rotation ticks, each row followed by its count of ticks:
The counts run from 0 to 170.
-17.1  12.3  -4.5 -17.5  -1.4  27.2   7.6 -27.2  34.4 -11.2  36.4  35.1  12.4  15.1   3.9  15.7   4.5  -6.0  -5.3  -5.4   3.6 -23.7   3.9  16.5  32.5  15.4  24.3   1.3 -17.4 -31.1  -1.2   1.6  13.8 -> 74
 -1.0  25.7  -2.8  -8.0 -14.8  11.2  12.3  -5.3  10.8   0.0  -3.4  10.1 -25.4   7.8  19.6  21.9  21.9  -9.7 -17.1  24.8   8.7 -11.4   8.2   0.4  27.8  53.8  39.1   3.5  14.4  11.7 -14.6  -5.0  22.4 -> 115
  0.0  15.2  14.1  -1.7  13.8  30.7 -19.5   4.9 -34.9  -6.7  45.3   6.2 -23.3 -22.5  13.9 -26.0 -27.3 -17.5   5.5 -13.1   7.4 -10.1   3.3   7.1  22.0   9.4   3.7 -22.6   6.2   3.7   8.6  24.1  21.8 -> 7
 31.9   0.9  16.2  13.5 -17.1  15.2   1.8  25.3 -11.3   2.4  27.9   7.6  16.8 -19.5  -8.6  -3.3  13.7 -12.9 -14.1  13.0   4.1   7.3   5.7 -42.6  12.6  39.9  -0.1 -12.9   1.6   5.5  34.5  12.1  24.8 -> 106
 20.9   9.0  -6.3  -3.3 -10.6  15.5   1.4   8.0 -13.4 -12.0  54.8  17.6  12.4  -8.1 -16.8 -27.1  21.8  -8.7   5.0  -3.3   0.0   7.8   4.7 -17.8  17.2  11.5   4.0 -14.4  -2.2 -18.6  54.3  13.6  14.8 -> 89
 17.8  15.4  14.0  -4.8 -22.9  28.0  25.4 -20.4  13.2   4.0   6.6  13.9  -6.7  12.5  -6.6  -4.8  -7.6 -11.7 -10.6 -21.9 -10.2 -21.0  -5.3 -23.2  19.1  53.5  30.4 -20.3  -8.1  22.8   9.6 -16.9  14.9 -> 52
 24.3  -7.7   1.0   2.1  14.5  32.4   1.5 -10.1 -24.0  -5.2  54.6  18.1  15.2 -10.8 -12.2 -20.2  -7.3  -5.6   6.9 -22.1   5.4  -5.5  12.0 -27.3  29.4   2.5   8.1 -10.6 -14.9 -19.8  28.8   7.8  20.6 -> 13
-19.0  16.7  -1.2  -4.3   9.4  24.4  -9.7  -8.4  -2.0 -14.0  31.2  17.2 -15.0   1.6  23.7   9.1 -12.1   2.6  14.4  24.1  14.8 -20.7  15.8  26.9  37.5   1.8  10.7   3.0   1.1 -26.9 -15.7  21.3  31.3 -> 155
-10.5   9.2  33.0   2.0   1.4  22.0   9.7 -35.0  13.3  -5.3  45.9   8.5  24.8  11.1  -4.3   8.4 -15.0 -20.4   3.7 -12.1  -1.1 -22.6   1.8  -4.0  38.9  26.0 -11.0 -11.1 -20.4 -13.9  11.0  -5.7  10.2 -> 144
-10.4  36.0   1.9 -23.0 -30.4  16.1   5.3 -18.8  17.1  -7.6  13.9  27.8 -22.7  18.3  17.0   5.3   0.4 -10.2 -13.6 -10.5 -18.2 -33.4  -9.8  10.7  17.5  41.4  38.7  -6.4  -4.4  -1.5  -0.1 -13.7   5.0 -> 132
 -3.6  23.9  19.6   4.2 -24.5  14.2   4.5 -28.1  -1.7 -18.7  55.6   3.7   4.0  15.0   4.0 -12.0   3.4 -11.5  23.6  14.0   0.3  -4.3  -0.5  13.0  27.9  14.0 -16.9 -15.1   8.7 -19.5  33.0  16.7  16.9 -> 10
 17.3   4.8  27.6  23.8 -24.4  17.0  14.7  -9.9  -8.5  -4.0  12.2   8.1  -3.7   9.9  14.5   6.1 -20.5  10.4  18.0  44.7   0.8 -14.3  11.1 -20.7  29.4  29.2 -10.3  -5.3  -2.6  -4.0   0.7  16.9  35.0 -> 103
 16.6  12.5   1.5   0.8  -4.0  27.7   7.0  -1.7 -28.4  -1.4  47.2   3.0   2.6 -12.5 -28.3 -28.9   3.7 -13.1   8.7 -13.5   9.1  -8.8   9.6 -18.0  29.5  15.6   5.8 -20.9  -3.9   3.3  42.4  18.9  18.9 -> 88
  9.9  18.4  26.8   9.4 -28.6  10.0  12.8 -20.6   1.7 -12.8   9.8  -2.1 -16.8  10.4  35.8   8.3   7.1 -12.3   1.0  28.5  -2.1   8.1  -7.4   1.8  18.8  49.1   7.1 -25.1  30.7   0.1   4.1  -7.7  28.9 -> 45
-16.0  14.4 -11.4 -24.9  19.1  22.3 -20.5  12.5  -8.4  -5.1  51.3  20.8 -10.5 -11.6  20.7  -2.5  16.5 -17.6 -21.7 -17.8   8.6  -0.9  -3.1  16.4  16.6   9.9  35.0  -3.3  14.3 -26.4  12.2   2.8  11.6 -> 2
  0.4  12.0   8.4 -17.3   1.2  30.2  -6.7  14.3   8.0   0.5  50.9  16.5  13.9 -12.8 -10.5  -6.6   7.1 -31.1 -26.0 -33.9   3.6 -14.1  -5.0  -8.8  15.6  23.0   8.9 -18.7 -19.1  -6.9  33.9   3.4   6.1 -> 71
 -0.3  27.2  -2.4   4.6  -5.8   5.1  -8.9 -12.7 -26.5  -7.0  28.3   0.2 -27.1  -1.4  13.0   9.7  15.4  -4.8  14.4  26.6   5.9 -14.3  22.0  -9.8  48.9  38.9  22.3  20.4  17.0   3.4  -4.4   5.6  21.6 -> 98
 17.3   3.8   0.0 -16.9 -14.5  18.7  -1.5   7.5   4.1   2.0  24.0  24.4   7.0  -0.7   7.7  -9.1  17.5 -11.5 -32.1 -29.8 -15.7   1.8 -12.5 -28.9   0.1  39.0  35.5 -16.3   4.5  -6.8  24.6 -27.5   4.0 -> 54
 16.0  12.4 -27.5 -12.0 -21.2  15.8 -13.6  29.8 -25.4  -8.1  29.4  33.1 -12.9 -11.4   9.1 -16.4   8.9  18.2   0.0  16.8  -2.9  -6.5  13.6 -21.4   9.9   5.0  33.5  10.4  -3.5 -17.9  18.4  20.9  23.1 -> 95
 -3.2  19.6  30.9  -4.4 -15.3  21.5 -24.0  18.9 -16.2  -7.6  46.3  13.8   0.5 -10.5  24.2 -10.4 -20.1 -22.5 -10.6 -15.2 -15.0  -4.4 -15.6  -0.6   3.3  17.0 -12.8 -21.6   0.2  -4.3  30.1   5.5  14.8 -> 141
 -5.5   6.1   7.1 -18.5   4.8  24.5 -24.3  13.2 -19.7   1.3  16.9  25.8 -21.4 -16.7  29.4   0.6 -25.2  -6.7 -25.0 -24.8 -11.1 -22.2  -6.8 -15.0  10.8  26.4  38.1  -4.3  -2.1   3.9 -19.1 -17.3  11.6 -> 59
 20.7  19.3 -14.3  -4.7 -32.3  25.9  22.7 -10.5   6.9 -12.6  23.7  22.9  -1.9  16.9 -18.8 -13.1  11.4  12.2  13.2  24.7  -3.1 -14.6  13.0  -4.8  23.2  15.2  18.4  -7.9 -16.2 -14.3  26.6  23.4  29.5 -> 166
  9.5  10.4  -2.1  13.2   6.0  18.6 -19.3  17.8 -42.4   3.8  31.2   6.1 -23.7 -24.0  11.9  -3.1 -13.5   0.6   7.9  21.0   9.6 -16.6  21.4 -23.4  39.5  19.9  14.7  12.4   1.5   8.2 -12.8  18.5  31.1 -> 24
 15.0  -1.0  27.2  23.8   5.5  15.6  10.9 -16.6 -14.5  -2.0  29.6  -8.3   8.8  -6.7  -2.2  15.1   3.9 -11.6   9.0  24.7  15.6  -2.0  24.5 -34.2  48.6  37.5  -7.8  -0.8   4.0   1.2   7.4   4.9  28.8 -> 29
-20.0  29.4  -6.7 -20.8 -22.6  25.6   6.7  -2.9  24.5 -10.2  30.5  31.6   0.4   7.3 -10.1   0.9  -0.8  -4.6  -4.4   3.4  -4.3 -36.0   1.8  18.9  25.6  20.4  15.9   4.6 -31.6 -14.2  14.3  18.6  12.0 -> 149
  1.4  21.8  13.6   0.5  -6.9  23.5 -19.1  11.7 -27.7 -10.7  51.8   8.7 -15.8 -16.8  16.8 -30.9 -14.0 -13.5   6.9  -5.9  -0.9   0.5  -7.5  10.7   8.6   6.3  -3.2 -26.3   9.6  -8.7  32.7  26.3  21.2 -> 8
 14.3  20.4 -22.2  -8.8  -2.2  19.9  12.6  -9.4 -14.5   2.2  25.2   7.7 -13.4  -0.7 -27.8  -5.4  27.0  -2.2   6.2   0.1   8.7 -19.1  23.6 -23.3  39.9  35.9  41.7   2.4  -1.4   8.3  14.3   4.9  16.7 -> 168
  9.7   0.6  11.1   6.5  -2.3  29.8 -12.1  -5.4 -12.9 -20.8  47.8  21.8   4.5  -0.2  26.0 -19.7 -16.4   2.1  17.3  18.2   6.1   8.1   1.9   7.8  12.8  -7.1  -9.9 -20.0   5.0 -34.4  22.0  22.3  37.0 -> 84
 18.0  -4.4   6.8   6.7 -11.6  12.0  27.2 -22.1  22.0   2.5   8.7  15.8  20.0  16.0  -6.9  21.9  15.6   4.0  -5.6  22.1   5.8  -8.4  16.4 -31.7  32.6  48.2  16.9   3.0 -11.1  -8.8   1.5  -8.0  27.8 -> 109
-25.1  38.2   5.1  -9.5  -4.2  14.8 -10.0 -19.6   0.2 -15.8  39.6   8.3 -26.0   3.7  13.2   5.5   8.1 -15.9   8.3  11.5   6.3 -18.1   9.9  36.8  36.5  18.1  12.1  -5.0  13.7  -6.0   3.4  22.1  22.6 -> 80
  9.2  20.1  10.3  12.5 -24.4   7.9 -12.5  31.3 -22.7  -6.5  37.8   5.5  -5.6 -13.1  23.2  -7.2   6.8  -2.8   3.8  43.9   1.6   3.4   9.5  -9.2  15.3  19.3 -10.5  -2.3  15.9  -7.8  22.1  26.5  34.7 -> 26
